Each path below is one point turned by a fixed rotation once a step. After each direction that follows a path, write how fast that rotation turns it, in degrees each step (0 if it stays still).
Each turn is a multiple of 5 degrees from 10 to 175, or 0.
Each row of a path follows its step; steps can be skipped.
Rotation 1:
step 0: [  7 -19   1   9 -21 -16  20 -13   8 -15   3 -30  -1  -3   9  26  -3  -2
  22 -47   8  19  -8  26  23  -6 -34  17 -16  20 -32 -37  30   5  28   6
  11]
step 2: [ -8  29  32   5  -9   9 -10  -1   3 -14  14 -13 -19  16  37  -1 -12  17
  -9   4  29  -5   9 -19 -22  24 -37  10   7 -26  18  26 -25 -24  39 -36
   1]
step 3: [ -5 -14 -29  18  -4 -39  11  -2   4 -11   0   6  11 -30   3  19   2   4
   7   9 -26 -14  43   6  45  15   6  13  21  21 -25 -16  -1  -3  53   8
   2]
step 4: [  3  15 -23 -23  -6  11  15 -19   9  10  -1   4   6   4 -18  -1 -19  13
  25  10  -4  10 -14  71 -27  34  20   3 -35   1  12 -16 -22  18 -11 -22
 -11]
step 5: [-61 -17  12 -17  13  18   3   7  -1 -17  16  -1  -9   2   2  16  10  18
   8  -4  28  29 -12 -22 -14  13 -30  -6  18 -21  37  -3  10  17  33  20
  24]
step 6: [ 19   7 -37  13 -30   6  -1 -10  12  33 -15 -24 -14   6  -4  19  29  10
   2   3 -21 -14  54  -7  -4   9  15 -24   9 -20  -8   9  26 -33  29  14
   1]
step 7: [ 11  32   6 -13 -11 -20   1 -20   0 -38  18  14 -42 -30 -23 -10  -4  -6
  15  33  17   5  11  28  -4  15 -19  -1 -29  -4 -25  10  19  32 -12 -26
  -5]
step 8: [-34 -34  -1   4  -4   1 -21 -29  -4  -7  -2 -21  29 -10  -3  44 -15  39
  21 -43  30  -6 -22  -4   9 -18  -9  -6 -21   9   0  -1   9  14  25  -3
 -11]
step 10: [ 10  35  45  19 -14  25  28 -18   1 -33  14   5 -20  -1 -23   1 -12  23
   2   6   1   3  18 -23  -3  33 -20   2   5 -12 -39   1 -38   2  23  -2
   4]
step 11: [  0 -14 -30 -36   1 -10 -23  11  26  -5  14   4  14 -33  40  32 -29  35
   5  10  -1 -18   3  16  30  14   8  -8   0  28  -7  28  -2   0  35  -2
  -2]
Speeds:
[ 12   0   7   7  -3   6   5  -1  -8   1  -1   8  -6  -3 -11 -13  -7  -4
  19   0   3   4   9   5  -6   3  17   3   0   7  -8  -4   2   3  -1   3
  10]
120
[ -1  -3  -1  -6   1   9   5  -1 -13   3   6 -10   8  15   5   6   8  -4
  -1   2  -9   8  -8  -2 -16   5  -3   0  -1   2 -12  -2  -2   8   0  12
  10]
85
[  3  -1   6   4   3   3  -6   5 -14  13  -6   5   4   0  -4   3  -1  -5
   2   8  -2   5  17 -13  -5   4 -13   9   4 -15   3  -1   1 -13   4  -2
  -5]
100
[  8   2   2  14  -2  -2  12   0   4   7   2 -12   0  14  -6   8 -16   8
  -7  -6   0  -1   3  -2  -2  -6   5   1 -19  -7   7   0  -4  -2   3  -1
   1]
175
[  8  11   5   2  13  -6  10   0   3   4   2  -7   3 -15  -4  14  -7  -7
   0   9  -6  -8  -2   7  -4   0  -5   2   5   8 -12   9   8   0   5   0
  -6]
95
[  2   4   6   2  -2  13  -3  -8   7   3 -15 -11   4  -4  -1   0   9   1
   9 -14  -4 -10  -3   7  -7  -2  -7  -6   1  -2  -6  -6 -12 -12  -1 -12
   3]
175
Rotation 2:
step 0: [  5  32 -15   2   1 -17  26   8 -45   2 -24 -27  17  10  18   9  40  13
 -24 -12  35  22  24  18   5   6   5   0  16 -26   0  33   5  -3  32 -53
   0]
step 1: [  9   9   8  30  32 -16   7   2 -17   2  -2 -49 -22 -57  42 -28  -9 -10
  -5  -2  16   8  32  25  16  -5   3  10   5 -25 -35  24  -1  26  12   4
  -3]
step 2: [  6  44  26  18  33 -17   8  -2  24  21  -4   5   6 -41  18  29 -11 -25
 -20  16   5 -43  14   2  12 -16  -9  11 -36   3 -15  17   6 -15  38 -39
  -1]
step 4: [  6   9 -42  -4  36 -37  29   1  -9  11   1  -7  -2   7  49  13   2 -12
   0 -18  42  25  19 -30   7   9 -26 -15  13  16 -36   6  19  20  26 -15
  23]
step 5: [  9 -25  10  -7  20 -26  14   1 -26  -9   5 -39  -8 -47  29  23 -19 -15
 -25  22  -1  11  12 -18  60 -11 -13  -9 -40  11   8  -2   6  30   6 -14
  12]
step 6: [  0  32   4 -26  11   6 -17 -21  -6  22 -10 -17 -11 -15  -7   5 -15  35
  -9 -16 -10  13   6 -19  26  -7 -15  12 -45  -9   4  12  27  -4  57 -54
  27]
step 8: [ 16  17 -21  21  24  -9  29  10 -10 -13 -15 -18  33   5  30  -9  16  -1
 -52   7  14   9  35   8  16 -46   0  22   1  -7 -15  -8  37  33  29 -19
  -6]
step 9: [ 18   9  22  14   3 -13   2  25 -30  -6  -6 -21 -15 -49  46 -19 -17  25
 -25  44  24   1 -14  19  -2   7  13  25 -33  -9  -9   3   9  -7  31 -33
   9]
step 10: [ -3  25  10 -20  -2 -14  17  13  14  17 -24 -39   7 -21  20  20  -3  -7
   4 -23  11 -11  30  -3   0  21   7  21   2 -10 -40  21 -10 -34  44 -61
  -7]
step 11: [-19  31 -11  -5  44 -26 -17   5 -14  13 -10 -46   1 -20  39 -13  20 -50
 -26 -22  26 -10  11   6  27   1  14  -1   9   7   1  38  20  -4  -9  -3
  10]
Speeds:
[ 10  -4  -3  10  -2  -2 -11  12   0   1 -21   7  -3  -4  -7   3  12   8
 -10   6  -6  -4  -4  -9   4   3   2  -9  -7   1   3   9   5  -4   3   4
   4]
115
[  0  -5   0   7  -3  -2 -10   5   1   0   0  -6   2   8  -8  -1  -3  -4
  -9 -17  -6   9  15   4   4   2   8  18  -9  -8  -4  -5   3   4  -6   4
  11]
145
[  2   7   4   6  -3 -10  -4   6   8  -8  -2  12  -3  11   9   0 -11   6
  -8  13   2  -4   3  -2  -8  -5  -2  13   6  12 -11 -12   5  -2   2   5
  -4]
65
[  4   6   5  -4   9  -7   3   7   3   5  -3  14 -10  -1   9  11   8  -4
  11 -11   3 -12  -7   9   9   6   9   6  -2  -1  -7   5  -5   8  -7   5
   0]
40
Rotation 3:
step 0: [ 11  35   2  10  -6  -9   1 -28   9 -27  33 -11   1 -25  17  -9 -18 -11
   7 -46 -31 -12   6  37   0  18 -23  -8  15  -4  67  38  35  27  15  -1
  -6]
step 1: [-20  14 -26  44   9 -35   6 -31  -7 -22  16  29  25 -39 -20  -9  26  -6
 -32 -55   8 -27 -15  43  -1   9  -3  -7  31 -19 -10  21   8  13  -9  -4
  15]
step 2: [ -3 -17 -29  20   2 -23  -4  11 -15 -53  -9 -12   5  10  -3 -33  57 -32
 -46  -9   1   5  -2  42  18  13  -4   5   1   3  50   8 -13  30 -17  -4
 -15]
step 3: [-33   6  -1   7 -27   4 -14 -25 -31 -19  18  -2  25   5  18  10  15 -10
 -53  -1 -25 -22 -21   8  36   8 -40  52  19  22  36  30  10   4   1  28
  -7]
step 4: [ -9  19 -12  -1 -39 -33  -9 -31 -11 -10  13  44  38  11 -24 -11   1  -3
 -43  27 -33   2  -1  14   8   6 -17   3  33 -14   7   2 -18  62  32  -7
  12]
step 5: [ 15  -6  13 -10 -58 -44  26 -27  39 -39   6  -1  21  -2  31  17  13 -20
 -33  -1 -19 -38  21  30   9   4  13   5   1 -17  41  -5  -8  14  18 -17
 -14]
step 6: [ -5  16  -6 -16   9 -26   8  -1  24  11  41  18  -1 -26  50   0   5  -5
 -47 -27  -4 -18  19  50  14 -25 -38  36   9 -21  -1  16  20  37   2 -11
 -17]
step 9: [-16  43   9  53  -5  -3 -10  12 -23 -29  55 -13   7   4  23   8  35   5
 -34  16 -52  -7  -8   8 -11 -13 -14  23   0 -19  -5  20 -13  29  26 -14
  -4]
step 10: [-65   3  14  -8 -28 -24 -18 -19   5 -27  33  11  20  21   8  -1  27  -1
 -24  14 -37  -3  17  41  10   2  39  21  11 -32  -8 -15 -25   5 -25 -13
  27]
step 11: [-14 -15 -19   4 -29 -46 -36  -4  49  17  31   1   7  -1  46 -16  20  -7
 -12  42 -13   9  19  27  14   5  17  39 -11  20  19  33 -10  15   8 -20
 -11]
Speeds:
[ -7  11  12  -9   2   8  -3   8  -9   0   9   1  -9   4   3  -1 -11   9
   1  -9  -9   4  -5   4  -2  -5  -8  10   8  -8   7  -4   9   2  -6  12
   8]
115
[ 10  10  -8   1  24   1   0  -3   5  -9   3   4   2  -6   4  -6  -3  -1
  -2 -21   4   0   8 -12  -6   2   5   2   1  -2   3   0  -1  -3  -5  -2
  -5]
55
[  3  10  -2   2   2   5  10  -4   5   7   3  -9  13   3   5   7  -3  -1
  -3  -2 -11  -8  -6   8 -16   0  10 -17  -4 -10   3  -3  -3   2   8   2
  11]
80
[  3  -6   4  -5  -3  -8   7   0   4  -8  -9   0  -5   6   0 -16   1   0
   4   0 -11   1   1  -1  10  -8  14 -10   0   1  13 -10 -10  -1 -13   9
   1]
130
[  2  -6  12   0  17   8   0  -6   1  -5   2   2 -14   6  -2   5   6  11
 -17   8   2 -13  -1   8   2  -1  -4  -7  -8   0   3  -5   0  -1  -2 -10
  -2]
100
Rotation 4:
step 0: [  7   7 -54 -17 -50 -15  -7   5  26 -17  -7  10  -2  -6  16 -32 -10  25
  -4  13 -11  -2  13   9 -10  -4  34 -29 -34   4  20  43  20  -5 -10  29
  12]
step 1: [-14   9  -9 -13  -1  31  -8 -43  -8 -28  17 -54   6  -6  39 -34 -33 -12
 -19 -10  -8  -4  21  39 -23   2   6 -11 -15   1  19 -21   2 -11 -11  15
 -24]
step 2: [ 17  -8  20  18 -28 -24 -10 -19  -9  23 -12 -25  -3 -26  13 -12  -1  -5
   5   8 -40 -21  35  -1 -25  23 -39 -35 -24  15 -11  22  35  -2  10  36
 -10]
step 3: [ 19  19 -12   3  13 -37 -16  -4   4  23 -10  -3   6  11  25  -3 -46   9
  -2   7  -8 -28  -5  43 -36  -1   0  -4 -26  13   1  18 -49 -41 -14  23
  10]
step 4: [ 24  -2  -1 -22 -47 -10  -7   2  -6 -24   9   7  11 -26 -24 -47 -25   6
  26 -12 -31  10  38   5 -35  24  31  -3  -6   2 -10 -17  -9 -37 -12   4
   4]
step 5: [ 10  33   4  15   3  -1  17 -15 -51   8 -12 -16  20 -13  21 -25  -7 -18
   2 -39  17 -18  49  11 -13 -11 -13  11  10  49  11 -10   2 -15 -25  28
   6]
step 6: [ 56  -2 -10  -9 -18 -24  -2   5   4  31 -21   7  -7 -30  18 -53  -3  18
 -17  26 -13 -33  11 -12   7  -3   8   6 -20  13   1   8  16   8 -17  27
  41]
step 7: [  6   2 -41 -38 -30   0 -16 -21 -13 -16  17  -6  26   6  46  -7 -50 -11
  -2   0   1  -7   4   7  23   9  10  10 -30  22  44   1 -16 -25 -23   1
  14]
step 9: [ -1  44 -18  21  26 -24 -11  12 -15  30  -3 -20   9  -2  48  -5 -11  10
   1  13 -16   6  19  -1 -25  12 -41 -31 -35  12  33 -11   0  -5 -11  32
  18]
step 11: [  1   5 -34 -22  -2  11  -6 -21   3 -18   2 -27  14   1  15   0 -22  -2
  18 -58  -1  17  54  18 -44  -8  19  -2 -27  21   5  -6   7 -12  -5  32
  -3]
Speeds:
[ -3  -8  -6  -2  -2  -1   4   5   8   0   3   9  15  -4   0   9   1   1
   4  -4 -23  10   8  -4   0   1 -10   1  -9   1   1 -12  10   5   0   1
  10]
155
[  0  -2   1   2 -10  -4   5   4   4   3  -4   1 -12  -6  -1  -3   9  -4
   0   2 -21 -13   1  -5   0   5  10   8  12 -18   3   3   5  -2  -7   2
  -6]
175
[  2  -1   4  16   4  -2   1  -2   5  17 -16  -5   4   8   3  -9   7  -5
   9  -8  -3  -1  -2  -7   3   4  -7  -7   4   9   2   1  -5  16   2   7
  -2]
110
[  2  12  -2   7   2  -3  -7   1  -5   8  -9  -4  11  -8 -11  12  -4  -6
   9  13  -3   8 -10  -3   2   4   6  -6   0  -3  -3  -9   0 -16  -2   3
  -9]
65
